In the rows, zero is written as 128.
Turns in one plane each, and the order they were made in; the first pair answered:
X:
[115  95 136 108 137 117 121 123 117 144 136 114 121 142]  ->  [119 102 127 106 128 126 126 126 122 142 136 116 118 160]
[142 147 135 105 123 114 148  96  89 127 138 100 163 131]  ->  [145 152 128 101 116 125 155  97  96 125 141  98 158 148]
[113 151 117 168 113 177 118 149 142 124 123 133  82 107]  ->  [109 131 144 166 144 138 107 140 123 130 123 134 102  60]
[135 121 130 103 137 110 134 126 120 131 135 128 147 153]  ->  [133 132 116 105 117 133 136 129 125 128 132 124 135 163]
N:
[121 146  97 127 111 134 138 123 154 141 141 131 126 136]  ->  [116 143 107 143 118 134 126 125 143 145 137 127 119  98]
[125 106 110 128 132 115 133 124 134 133 134 121 115 127]  ->  [123 111 109 122 124 120 137 121 137 130 136 117 117 130]
[132 137 127 103 121 121 135 123 108 114 138 116 128 124]  ->  [127 127 134 118 136 109 122 123 111 114 130 122 123 104]
F:
[115 145 128 127 130 112 132 148 124 175 144 126 122 121]  ->  [115 145 131 125 130 112 135 149 124 176 147 124 127 123]
[145 119 125 125 159  76 132 131 153 128 120 145 155 174]  ->  [138 114 124 166 172  85 107 141 157 130 105 153 125 134]
[139 123 143 102 115 100 148 110 115 127 137 129 175 130]  ->  [145 115 142 118 134  83 137 115 131 123 125 146 165 140]
Pairs:
(two turns a pair)
[132 120 136 130 140 104 122 110 131 132 122 151 144 105]  ->  [133 139 113 115 104 139 139 113 135 125 131 140 136 150]
N then X
[115  90 160 124 160 101 127 115 112 139 117 118 134 112]  ->  [111 112 148  98 120 142 148 109  97 140 135  95 141 120]
N then N
[136 114 136 163 142 118  98 138 137 122 116 144 102 106]  ->  [142 126 121 157 128 129 114 143 155 119 117 147  96 156]
N then F
[137 132 145 120 139  86 120 120 150 133 136 128 143 138]  ->  [129 134 143 145 138 104 107 125 144 134 130 125 122  99]
F then F
[104 129 133 123 139 110 138 122 117 117 147 117 142 108]  ->  [113 125 125 128 149  93 138 125 135 115 136 131 141 140]
X then F
[121 153 114 133  96 178 127 124 134 141 136 110 123 118]  ->  [119 148 124 126  98 170 128 119 124 140 140 107 135 102]
F then X
[121  97 152 114 164  78 146 135 100 146 135 131 152 111]  ->  [134 101 135 144 169  80 142 151 143 141 117 153 126 161]
X then F
[112 132 120  95  92 159 132 133  99 133 152 113 145 139]  ->  [112 102 143 140 155 100  98 138 106 138 125 137 139  90]
X then N
[138 100 157 157 151  99 103 113 133 110 129 151 142 125]  ->  [137 106 144 177 143 116  98 122 146 106 126 155 119 132]
X then F
[126 134 124  97 102 147 139 122 116 128 145 115 140 128]  ->  [124 116 145 130 147 110 113 125 120 129 127 135 130  91]
X then N
[140 129 122 139 167 108 125 146 144 129  97 129 115 128]  ->  [140 139 111 141 153 125 129 150 147 126  98 128 106 141]
X then X
[129 131 139 120  94 140 129 127 108 129 141 122 131 140]  ->  [127 125 147 119 104 127 125 126 102 131 143 122 138 117]
X then X
[135 141 104 142 125 154 115 144 148 124 123 130 120 135]  ->  [134 135 112 148 137 147 107 145 143 125 119 131 119 111]
F then N
[116 157 114 148 131 163 108 138 146 105 122 120 132 154]  ->  [109 162 118 140 125 174 110 133 130 107 128 107 136 128]
N then F
[131 124 137 117 146 115 138 127 146 111 121 130 135 148]  ->  [125 128 139 142 147 129 123 135 141 109 113 129 115 111]
F then F
[132 137 128 155 134 143 109 139 139 122 102 136 102 125]  ->  [144 139 119 133 129 128 123 135 145 121 106 138 121 169]
X then N
[120 153 118 151 106 176 118 138 141 125 121 122  92 132]  ->  [112 145 142 134 116 164 115 127 111 129 131 108 110  80]
F then X
[127 137 136 113 111 127 120 122 110 133 138 114 133 149]  ->  [130 126 140 133 139 100 104 125 117 134 125 128 130 141]
N then N
[121 141 136 155 123 158 108 120 133 133 119 130  94  77]  ->  [145 124 135 113 146  91 136 107 158 133 121 150 139 172]
X then N
[119 148 121 140 101 156 128 127 125 135 121 119 105 113]  ->  [132 124 135 141 147  92 124 123 146 139 111 141 124 138]
X then N
[122 130 122 148 132 127 125 143 141 116 117 141 112 138]  ->  [119 128 137 147 136 125 121 141 127 119 120 133 115 106]
F then X
[135 146 123 146 108 167 134 120 127 127 150 121 114 120]  ->  [148 136 122 149 135 134 132 126 155 128 138 141 118 166]
N then N
[ 99 152 119 133  77 165 143 117  97 131 116 112 105 126]  ->  [102 136 142 100  93 126 153 102  78 136 127 104 144 117]
X then F
[121 132 125 130 133 118 133 132 132 131 126 143 129 156]  ->  [112 138 131 126 120 138 136 125 111 132 136 124 130 114]
N then X
[130 108 140  75 137  85 130 127 104 127 121 114 158 124]  ->  [132 137 103  86  92 143 140 140 127 123 122 113 123 172]
X then X
[132 123 122 124 128 139 130 133 113 132 145 104 144 132]  ->  [131 120 125 131 131 138 123 133 109 135 142 102 143 116]
F then N
[127 131 116 161 133 125 112 129 138 121 116 133 113 117]  ->  [121 120 133 146 137 117 112 121 121 126 123 123 132  93]
F then X
[124 114 140 121 147  96 124 120 129 126 126 128 148 131]  ->  [130 122 131 126 145  99 123 126 143 125 121 137 138 157]
F then X
[134 130 115 154 148 118 120 146 171 131 122 133  94 146]  ->  [124 124 132 160 157 119 111 141 147 135 125 124 100  92]
F then X
[116 131 130 180 158 138 111 148 131 114 108 151  99 136]  ->  [111 148 119 164 128 175 119 145 120 114 117 132  96 135]
N then X
[139 132  91 172 133 141 113 149 179 121 106 158  93 178]  ->  [119 135 109 186 122 169  97 148 144 121 111 135  78  91]
N then N
[133 121 138 101 115 149 135 135 108 145 120 107 154 108]  ->  [132 114 145 108 135 134 129 133 110 144 116 110 151 101]
F then N
[127 139 133 100 113 136 149 115 111 128 139 117 144 134]  ->  [123 129 148 111 135 116 135 118 109 132 132 120 145  99]
N then F
[128 120 130 136 149 113 127 118 128 130 135 137 120 121]  ->  [121 132 123 121 127 139 131 114 119 129 144 119 119 119]
N then N
[133 146 129 110  97 134 144 128 113 145 145 105 142 142]  ->  [143 125 135 141 144  84 123 133 137 145 121 132 140 149]
N then N
[148 135 115 115  98 163 153 110 131 118 133 120 111 162]  ->  [138 127 136 114 102 165 143 104 103 125 139 107 119  96]
N then F
[110 117 138 157 147  95 119 121 118 134 110 151 149  76]  ->  [106 124 142 118 119 113 140 105  95 136 131 130 168  77]
F then F
[127 127 123 147 120 134 102 103  78 152 129 103 135  66]  ->  [145 124 120  94 115 102 133  90  84 154 140 106 176 145]
F then F
[126 142 128 150 162 126 128 129 136 105 119 135 107  95]  ->  [131 154 109 140 139 144 147 135 150  99 120 134 102 142]
N then X
[136 131 116 138 116 114 138 128 141 128 132 130 115 145]  ->  [129 127 123 152 125 113 128 128 130 130 125 126 107 107]
N then N
[124 113 154  96 122 109 149 117 111 144 124 125 157 110]  ->  [131 130 130  96  96 139 162 123 129 138 125 125 141 158]
X then X
[133 131 130  89 133 139 137 124 136 131 110 152 119 211]  ->  [125 128 127 154 155 153  97 141 146 130  88 164  72 145]
F then F
[112 130 132 109 122  89 155 102 136 109 159 111 129 142]  ->  [107 149 121 126 100 130 152 110 135 106 163 100 108 132]
X then X
[124 110 156 100 135 131 139 110  85 142 127 126 130  76]  ->  [137  99 159  91 151  99 143 109  97 148 125 140 147 109]
F then N
[113 130 126 130 108 130 155 137 134 146 120 116 131 144]  ->  [119 117 134 147 130 107 143 138 143 143 112 127 128 133]
N then N
[123 138 109 158 119 167 114 134 146 123 118 119 101 128]  ->  [113 133 125 132 113 163 120 119 112 128 134  99 130  86]
X then F
[145 125 116 132 145 105 127 133 156 121 112 154 133 184]  ->  [135 147 112 100  98 154 146 126 129 122 135 124 140 181]
N then F
[140 132 109  99 112 123 153 121 140 141 117 137 144 193]  ->  [114 123 142 106 121 133 132 109  87 150 130 113 146  70]
N then X
[117 123 122 155 109 200 118 140 141 129 121  93 117 103]  ->  [137 115 106 141 123 161 134 141 179 130 107 117 129 188]
N then N
[129 140 115 123 103 160 136 136 129 127 132 119 113 141]  ->  [130 115 133 149 153 112 111 137 139 129 114 140 116 120]
X then N
[127 135 128 166 154 122 117 141 117 125 100 138 104 105]  ->  [136 146 117 118 130 125 152 133 127 122 115 134 127 181]
X then N
[129 109 140 115 143 115 117 124 122 137 130 135 144 119]  ->  [134 129 121 115 122 140 126 128 138 133 128 135 132 161]
X then X
[113 129 124 147 136 150 124 128 132 115 135 131  98 109]  ->  [115 133 123 107 118 154 147 118 117 115 152 116 124 129]
F then F
[142 133 131 160 150 108 119 138 158 141 115 144 102 159]  ->  [133 129 143 169 157 112 109 137 141 144 116 136 100 110]
F then X
[128 134  56 106 105 184 162 125 114 124 149 102 127 122]  ->  [123 104  93 105 146 131 144 111  89 133 149 103 151  57]
X then X
[151 113 125 149 140 118 130 147 127 115 105 156  97 169]  ->  [142 111 133 165 147 124 116 146 113 115 105 148  89 117]
F then X
[140 123 133 109 113 142 135 126 123 126 127 124 154 155]  ->  [128 118 140 144 130 148 111 134 119 133 120 126 132  95]
X then N
[135 145 107 123 105 165 137 126 118 131 133 117 123 131]  ->  [136 137 120 105 112 150 143 122 105 135 144 113 146 120]
X then F
[120 143 111 157 127 141 120 137 132 129 116 140 110 121]  ->  [116 139 127 139 126 142 122 130 107 133 125 127 122  92]
X then F
[126 110 139  99 157  94 131 127 122 119 140 120 144 122]  ->  [128 128 120  88 126 125 149 129 125 119 150 115 139 157]
N then X
[130 133 151  88 124 129 173 124 121 143 126 118 154 168]  ->  [131 143 127 129 119 155 161 141 150 137 108 130 111 187]
F then X
[104 137  85 146  99 166 134 135 139 119 120 131  97 128]  ->  [ 96 130 107 118  95 156 142 118 102 124 137 111 127  86]
X then F
[127 101 162 128 113 107 131 119 114 116 131 122 125  90]  ->  [129  99 159 112 111  95 141 116 118 115 138 123 137 119]
F then F
[112 150 116 114 121 136 139 150 131 142 134 133 135 196]  ->  [108 145 114 164 143 134 115 163 143 141 116 148 104 159]
F then F
[129 133 117 152 114 156 124 141 134 121 128 137  96 115]  ->  [140 114 121 139 141 107 131 133 150 125 121 155 116 155]
X then N
[115 142 139 123 103 166 127 127 103 140 140 111 117  80]  ->  [139 108 151 114 159  75 127 122 130 141 124 146 152 134]
X then N
[140 106 146 117 141  73 138 129 150 121 106 150 160 147]  ->  [140 131 122 101  93 124 157 131 149 115 120 134 151 183]
F then N
[128 119 122  99 121  73 149 122 119 128 156 129 165 153]  ->  [119 142 110  99  83 123 156 125 112 126 166 113 150 149]
F then N
[124 131 116 160 122 156 120 123 118 117 127 124  88 104]  ->  [133 101 137 138 158  86 120 112 117 123 127 136 128 112]
X then X
[116 127 133 151 129 134 130 123 127 120 126  99  92 138]  ->  [120 118 135 145 142 112 131 118 135 120 123 109 105 158]
X then N
[141 124 126 136 154  71 137 111 137 120 133 138 137 146]  ->  [128 153 113 113  96 140 156 107 111 116 156 102 130 132]
N then X
[134  94 138 115 123 117 140 123  90 134 126 109 159 112]  ->  [142 109 116 112 105 134 154 130 107 130 128 115 147 168]
X then X
[125 118 132 136 142 106 142 121 144 137 121 148 125 150]  ->  [113 123 137 155 134 130 129 126 131 137 122 139 109 103]
F then F
[130 142 126 116 114 138 134 127 116 127 141 122 130 140]  ->  [128 138 130 128 119 140 124 127 108 129 137 118 122 113]
F then N
[128 135 124 143 126 162 130 118 136 132 116 133  99 143]  ->  [127 136 126 129 114 166 138 111 125 132 123 123 109 147]
F then F
[102 110 144 119 142 127 148 147 136 133 113 124 176 113]  ->  [108 112 139 133 147 125 145 154 156 136 103 135 166 138]
X then F
[ 98 122 164 146 136 123 117 106 153 124 119 140 104 150]  ->  [ 96 136 159 133 109 157 124 105 143 122 131 126 103 136]
N then X
[128 134 123  94 137  79 142 119 131 160 116 136 142 159]  ->  [111 135 138 118 141  91 118 119 106 161 113 124 129  79]
N then N
[117 147 114  86 105 162 129 127 121 141 140 116 158 154]  ->  [133 129 106 121 144 124 110 139 161 138 112 155 143 183]
F then F
[131 129 117 130 150 134 115 128 139 143 115 127 115 109]  ->  [137 130 107 109 138 132 130 125 144 142 124 131 129 146]
X then N
[135 107 109 142 143 132 124 110 136 107 115 145 118 176]  ->  [120 116 122 134 119 168 119 104  94 108 132 116 114 104]
N then X
[115 111 147 144 126 132 111 126 119 100 130 145 107  90]  ->  [115 119 147 101 103 134 138 113 106 102 148 130 136 117]
F then F
[114 117 124  80 116 106 147 123 131 118 127 129 141 166]  ->  [116 126 103 122 119 130 134 142 158 116 113 141 104 174]
F then X
[130 138 120  99  97 145 142 129 121 127 146 113 134 134]  ->  [141 126 116 121 128 111 133 137 148 127 126 140 122 166]
F then F
[104 137 130 139 115 150 130 112 129 116 121 106 118 105]  ->  [109 123 144 145 142 117 121 108 133 123 113 121 126  99]
F then N
